Each row of D is roughly a mix of the hidden directions of one of 3 groups.
D (114 x 11):
[[ -1   5  -8 -15  -4   8  10  28  11  10  16]
 [  2   4 -20  14 -13  18  10   6  -5  17 -14]
 [-22  -3  24  -7  11  -6  -8  11  17   6   3]
 [ -8   7  19  -1   6  -2 -18   2   4   9  29]
 [-24  12  13   7  -6   0  12  -5  16  18  -7]
 [  1 -10   2   5   5   3  -6  -1   0 -11 -38]
 [-23  25  19   2   4   1   1  -4   2  10  12]
 [  9  -7 -12  -3 -14  -2  19 -24  13  -6 -12]
 [ 16  -7  -5 -12 -22   9  10   7  22  10  -5]
 [  7 -14  -6  14  -5  24  13  -6  -5  22  -2]
 [ -8  -4  18  13 -11  25  12 -16   8   2   0]
 [  3  16  19  -8  16   5   1   4   9   4  26]
 [-25  -2   8   0   2  -6  -8  20  -8 -22   0]
 [ 20  -6 -22   5  14 -11  -4  -9   3 -10  18]
 [  2 -27  -5   1  -2 -13  13  -4  -9  22   9]
 [  2  -4   6  -3   2  -4  -2   1  14  29  26]
 [ -9 -26  -4   6  -2   5 -17   4  -3   4 -24]
 [  6  18 -15  -3  13   6   6  -3 -28 -13  -2]
 [  8 -22   6 -11 -24   3   0   2  19   9  -2]
 [ 10  -1 -15  -2  16  26  13  16   7   4   6]
 [ 11  -4  -3 -12   0  -6   4  -6 -32 -16  10]
 [ -9   2  11   6  10  29 -11   6 -10 -18  -3]
 [-12   2   8   2 -16   9  -2  28  14  -3 -16]
 [  6   5  12 -12  14  12 -22   8  16  10 -13]
 [  8   5   3 -23   2  -5  31   8   2  -7  -8]
 [  4 -20   2  -7 -19  15 -14  11  10  16  -6]
 [  5   5 -12  16  -5 -21  -6  -2  28   2   7]
 [ -4  -2  11  -5  -8 -10  16 -30 -10  14  -5]
 [ -7 -19  -9  16 -10 -14 -10 -18  14  12   2]
 [  1  -9   5  -5  11  -7 -23   2 -10 -11  26]
 [-22  -4  25   5  -9   5 -16  -4   3 -15   4]
 [-12   3  10   4  -1   3  17   3   5 -32 -11]
 [  0   2   3  -6  -2   6   3  -8 -37 -14   3]
 [-10  -2 -26   7 -16  -1  20  11  -6  -1 -13]
 [  4   8  -8   5  -7  29 -17  -4   5  19  -5]
 [ -7 -19   7  10  10   6  -7 -17 -15  20   7]
 [  0 -10 -26 -11  13 -10  18  -2 -13  -1  11]
 [ 21 -20 -14   4  -6   9 -15  16   6  -3   7]
 [  1 -15   9  15 -17   6 -18 -14   5  12 -15]
 [ -8 -10   8  27   0   2  -9 -26  -5   4  -5]
 [  3  12 -17  18   6  14  11   1  18  -7 -17]
 [ 14  -3   4  10   6  13  -6  -4  26  23  -4]
 [ 10  -6  18 -14 -12  -6  -4  24   9 -14  -7]
 [-12  -2  21   3   2  -1 -33   0  -6   6   8]
 [  3 -17  -3 -13   7  19  -8   9 -25  -6  -9]
 [ -5   6  -6 -14 -10 -12  31  10  -6  -4  11]
 [  5  -8   1  -5   7 -30 -11 -13  -4 -18  -8]
 [  4 -19  -6 -11   8 -23   9  11  17  -3  13]
 [-19 -11   6   7  -7   7  15  -1  -6  18  23]
 [ -2   1  11  21   3  -4 -24 -23   5   8   2]
 [ -3  11  -5   7  -4  -3  -2  20  10 -23 -23]
 [ 29  -4  -2   8  11   6 -24  -8   2  -7   4]
 [ 13  -8 -15  -4 -18 -14  25  -8   3  -6 -10]
 [ -1 -13  -3  -4   9   9  32  -6   4 -16  -9]
 [-13   9 -16  10  18   4 -16  -5 -22   6   1]
 [-10  14  -3  -1 -14 -19  13 -20 -16   5  11]
 [-12   6 -17  10  -5 -16   1  -3 -11 -21 -19]
 [ 22  -8   7 -14  -6  -9 -21   6  11  15   4]
 [  0  -3  11 -10 -17 -20  -5  -8  -7   7  25]
 [  3 -10  -6  13 -19 -16   3 -11  -9  25   2]
 [ 12  -8 -22  -2 -15  -3  24  -9   1   9  11]
 [-17  10  15  -8  -2  11  24  -4   2  19  -3]
 [  9  -6   0  27   1  -3 -13 -19  15  11   5]
 [ -7   5   1 -15   1  -9  22 -11  14 -14  20]
 [ 11   7  -4  -7  16  12  -8  -1 -22   2  24]
 [ -3  13  18 -32   9 -11   4   8   0  -3   1]
 [ -8   3  10  26  -2   7 -10 -17  11  17   6]
 [-10 -10  -1   8  -4   8  28 -25   0   1   3]
 [ -2  -7 -11  -2  29 -17  -2  -7 -20   1   6]
 [  7  17  -3 -10  11 -25 -16  -6   2 -16   4]
 [  4  -4  -6  24  -7   2 -10 -22 -19  -9  -6]
 [-19   3   2 -11 -12 -16  22 -11 -14   9  -1]
 [-26  -3 -21  13  16   6  -9   5  -4   2  -9]
 [ 15   8   8  -1  -5 -16  -5  -5   8 -24 -21]
 [ -1 -11 -14  14   0   9   7 -25 -10   4 -19]
 [  0  -2   0  27  -9  18   5 -20 -11  10  -3]
 [-29  -9   8   5 -17  -7  12   1  -2  -4  16]
 [-23   6  -9   0  21  10   5  22   6  -4  -8]
 [ -1  12  16 -14   3  25  17   6  -3  13   1]
 [ -3 -13 -18   3  -8  -6  -9  24   1 -17 -15]
 [ -3   5 -18   0   5  -7  -9 -33  -5   9   9]
 [-12   6 -20  -2   4   3  -1  14 -11   5  28]
 [ 18   0 -15   7   5  21  10  -7  -9  -4 -22]
 [ 13   3  -9 -19  -1 -13  20  14  -2 -15  13]
 [ 11  -4  17  -9   4  -4 -22  19   5 -14 -13]
 [-19  -2  -2  15  -4  -1  23   6  25   2  -4]
 [ -3  17  -4  -9 -12   4  29  -1 -10  10  14]
 [ -1  11  15   1  13  17   1   3  16 -14 -22]
 [-21  -6   3  -4  -4  11   0  11   8  31  -5]
 [ 17  -5 -15   3  -4   2   0  -7 -23 -21 -14]
 [ -3   7   2 -10  19 -15   1 -18  -1   0  27]
 [ -9 -16  -6  -9  15   6   1 -23  -3  13  19]
 [  7  -9  -5   2 -15   0 -26  11  -3  23  -7]
 [ -9  25  10  -8  -9   8  20   5   9  16  -5]
 [  8  -3   0  -8 -25   4   5  -6  20  20  13]
 [-15  20  10  10  16  21  -4  -3   2  13   7]
 [ 21  -3  11  -6 -14  -5  -5 -15 -10   9  23]
 [-14 -10   4 -11   2  17   7   8  -6  11 -28]
 [ -1  -4 -12  23  -9  14 -16  -5 -19  -2  13]
 [-13  25  11  16  -9  -4  10 -15   1 -12   8]
 [ 16 -15   0  -1  16 -12 -15   7  20 -16   2]
 [-10  -2  20  14 -16   2  13  -2  -1  17  19]
 [ 15  -7 -14  15   3  -9 -29  -3   9  -9   1]
 [  3  11 -10  -7  -5 -13   7 -28  10   5  18]
 [ 16  19  11   2  -7  -5 -27 -11   9   3  -1]
 [ -9  23  18   9   9   6 -10  -7   9   8  19]
 [-15   6  14  19  -4  19  11  10  -9  13  11]
 [-10 -19  26 -13  -2 -16  -3  -6   7   8  -8]
 [ -4   0  27 -11  15   6  18  -4  15   8  -8]
 [ 12  14 -19 -10  25 -10  11  -8  -3  -9   0]
 [-10   6  12  14   5   3 -21  14  24  -6  -7]
 [ 25   5 -13   0  -2  10 -16  -2 -20 -14  -5]
 [  5   0  -8   5  -7  27  -8   3 -23  10  14]
 [ -3   3  15 -14  11   7 -15   9  20  22  -1]]
Here is one row from each group, named. Which group is each of the other rows in?
[  3  15 -30   9   0   9   1 -16  -7   9 -10]
W
[ 26 -15 -17   7  -3  -1  -8   5   9 -17 -10]
K
[  6  -8 -17  -9  -7 -32  -8   2  -8  -4  10]
C

[-12 -11   0 -15   3  13   6  10 -20  -7 -23]
C
[  3   8 -26  -4  10   5  27   5  -6  -8  -2]
K
[  5  -7  -3  -3 -12 -18  10 -19 -14  -8 -22]
K
[  9  -1 -26  -1 -11  -8   4  12 -14 -21   7]
C
[ -2 -10   3  -4  -3 -14  11   6   2 -30 -20]
W
[ -4  -9  11  -1   3   7 -15   9  -8  -9 -32]
K
[ -7  10   3   3   5 -19 -23   1  21 -12 -10]
C
[ -6 -18   3 -20  21 -17   2  -2 -15  -6  -6]
K
[-20  -9  11  22   0 -11   3 -21   9   5  -4]
C
[-14  -7  -8   9 -11   9   0  30 -12  11  -4]
W
[ 15 -16  -7 -16   8   0 -17   4   0   9 -23]
C
